In the rows, zero is written as 128.
The rows of T fall into 4 groups, which share some directions, and each row is roughly a mix of its group's hidden directions.
T:
[[124 145 129 135 104 148 128 183 170  96]
 [ 85 117  88  93 121  96 153 143 128 106]
 [144 123 125 162 117 121  58 137 127 103]
 [ 84 139 139 164  94 131 168 119 158 128]
 [100 148 164 106 126  85 158 115 114 161]
 [104 159 162 154 120  89  87 142 109 123]
 [156 124  85 179 121 141 149 127 162 139]
 [121  82 114  82 143 148 153  90 118 134]
 [116 160 106 102 123  92 136 176 156 108]
 [109  89 105 155 141 144 155 113  92 166]
 [117 151 125  82 121 107 184 122 117 153]
 [ 96 122 100  93 137 112 175 135 122  88]
 [151 107 153 159  95 146 112  98 146 169]
 [144 161 170 166 153 126 120 155 163 123]
 [111 141 112  76 125 133 176 105 108 150]
 [134 170 108  99 168 121 151 135  94 100]
 [155 109 138 157 105 179  96 116 135 156]
 [147 146 161 111 114 156 110 158 174 100]
 [164 113 143 143 119 141 105  98 142 186]
 [120 121  95 171 123 111 152  91  99 161]
 [155 119 169 102 112 118  93 112  82 118]
 [128 100 132 145 117 113  57 149 135 115]
 [ 68 123 142 114 102 143 160 145 122 159]
 [115  94 116 147 141 117 148  89  86 165]
 [126 105 140 184 121 124  85 146 147  99]
 [ 90 124  98 101 139 119 170 140 112  86]
 [119 139 107  85  80 117  97 135 123  93]
 [146 132 123 182 112 179 112 104 139 123]
 [132 111 132 165 125 196 116 109 111 133]
 [134 152 167 182 137 144 109 141 157 149]
 [127 105 110 151 143  97 138  85  86 159]
 [123 131 163 181 153 148 124 157 163 135]
 [171 120 117 149 139 142  98 111 108  75]
 [166 121 121  94 151 130  69 139 121 110]
 [122  85 126 139 168 135 173 131 160 151]
 [118 119 102 108 150  58 140 148 130 127]
 [131 123 139  72 165 125  94 144  96 121]
 [113  96 114 145 140  93 146  82  96 153]
 [ 87 127 131 149  87 135 174 127 134 163]
 [126 127 130  72 153  77 132 152 144 123]
 [127 117 152 100 131  55 135 143 127 122]
 [112  86 146 122 187 139 157 112 123 139]
 [170 185 137 110 115 126 106 113 103 113]
 [149 188 134 128 124 107  85 138 102 127]
 [118 129 140  71 143  76 132 143 144 114]
 [147 156 154 116 107 137 116 157 181 100]
 [101  83 156 167 157 130 132 138 149 155]
 [134 128 101 121 151  65 114 162 131 107]
 [ 91 138 160  85 132 111 112 118  87 106]
 [108 133  82  81 139 113 163 127 109 106]
 [102 139 134  85 138 137 180 124 128 167]
 [148 127 129 171 111 108  75 138 132  92]
 [133 101  87  73 122 105 128 127  97 114]
 [136  84 123 162 139 118  92 162 140  93]
 [136 111  85  76 117 104 144 119  94 115]
 [ 85 118 101 101 155 115 164 142 111  96]
 [125 102  93 162 149  93 127 119  81 142]
 [145 121 177  78 139 118  92 139 112 135]
 [144 105 145 159 125 125  65 135 147 103]
 [128  97  87  87 107  97 126 127  97 107]
 [118 175 123 150  83 125 119 130  92  97]
 [145 117  97 152 149  93 144  92 113 170]
 [144 119 123 167 122 126  90 121 132  67]
 [114 138 171  98 126 112  90 112 110  85]
 [142 131  95 174 113 120 173 116 140 162]
 [126 107  93  84 113 108 162 108 102 101]
 [127  80  98 121 157 146 142 146 164 160]
 [134 130 130  94 146  62 122 160 129 115]
 [123 137  68 171 134 127 166 116 133 130]
 [138 105 131 169 119 111  71 157 137 111]
 [143 111 131 186 121 128  81 140 137 100]
 [146 123 106 184  98 140 155 120 162 144]
 [136 146 143  92 132 112 105 185 140  96]
 [ 94 112 144 108 105 146 159 148 102 176]
 [117 156 146  78 119 118 162 109 129 170]
 [112 134 128  63 124 124 167 105 120 151]
 [140  84 126 106 178 145 134 115 142 166]
 [128 124 150 165 100 193 122 113 126 123]
 [124 129 165 179 148 149 126 153 163 152]
 [141 122  96 155 137 137 171 144 150 177]
 [180 142 150 149 117 145 107 101 135 170]
 [109 140 151 163 106 121 164 123 182 142]
 [111 155 144 116  98 132 115 182 132  85]
 [150 172 142 103 118 127 106 165 163 100]
 [111 139  74 168 127 123 172 117 136 136]
 [127 187 139 169 106 107 120 139 104 114]
 [104 122 132 110 121 131 159 156 139 193]
 [101 114 119 135 128 182 140  79 110 145]
 [112  72 116  84 164 138 122 125 137 145]
 [ 88 144 138 160 126 125 179 125 167 130]
 [132 145 159  87 118 110 118 158 171  96]
 [ 88 122 135 119  87 138 141 148 155 177]
 [179 130 122 140 142 117  97 101 104  85]
 [142 138 131 169 121 115 162 125 183 156]
 [123 135 136  75 128 138 175  88 128 147]
 [127 115 128 182 121 127  76 147 135  97]
 [144 143 125 106 133  72 141 176 152 134]
 [106 157 125 116 139  78 165 146 129  91]
 [106 161 143  78 123 126 170 104 127 151]
 [138  86 145 132 139 156 111  92 125 178]
 [134 188 134 138 107 117 104 144 101  91]
 [135  84 135 168 129 136  85 131 147  91]
 [132 108  96  75 113 108 145 101 103 100]
 [123  72 126 118 157 167 159 108 135 139]
 [188 122 135 119 151 121  85 119 113 101]
 [127 166 139  98 113 113 106 170 146  87]
 [181 114 107 115 155 140  81 138 122 109]
 [122 154 119  88 128 114 189 123 114 153]
 [130 164 169 169 137 136 121 147 155 164]
 [151 140 166 180 111 147  93 122 129 150]
 [119 136 137  88 131  59 131 146 135 112]
 [124 119 175  78 119 129  84 139 115 125]
 [107 137 174  89 127 115  88 124 124  95]
 [125 139 104  87 148 102 173 143 142  92]
 [144 123 121 171 127 113  77 158 129  91]
 [139 130  80 154 142 128 165 140 154 169]
 [147 140 138 125 129 144  88 171 153  81]
 [138 131 136  77 151  71 137 141 143 139]
 [107 102 100 147 144 123 145  95  79 158]
 [129 158 173 166 148 146 107 143 162 140]
 [117  82 119  89 176 134 156 117 137 137]
 [121 115 100 164 129 161 149  82 119 162]
 [133 163 167 182 142 144 129 136 158 131]
 [137 124 155 169 131 160  79 124 112 159]
 [113  76 115 124 158 142 175 115 142 148]
 [113 103 118 108 186 115 172 139 143 129]
 [108 131 131  81 139 129 179 133 126 171]
 [144 142 141 124 118 167 121 169 181 108]]
One row of each group comes first, with its name. Which group is each row after those in?
[136 132 137  79 147  70 133 144 153 127] : N
[131  97  89  84 109 105 145 110  99 107] : A
[102 136 110 177 121 139 178 125 162 129] : G
[159 100 135 108 172 157 162 126 160 123] : U

[142 105 123 143 147 109 136  83  89 171] : N
[140  92 113 116  88 168  90 114 135 149] : U
[120 148 134 109 135 153 181 110 125 179] : A
[153 188 147 147 109 125  96 136 108 109] : U
[145 127 170 113 133 121  97 108  91  82] : G
[110 109 104 130 143 120 156  77 102 168] : N
[ 73 130 170  88 109 127 125 142 128 141] : G
[141 157 115 114 169  82 107 105 124  95] : G
[131 146 121 146  53 130 135 102 118 120] : U
[111 161 119 117 122  78 169 138 129  92] : U
[118  95  92 125 161 133 177 136 149 152] : U
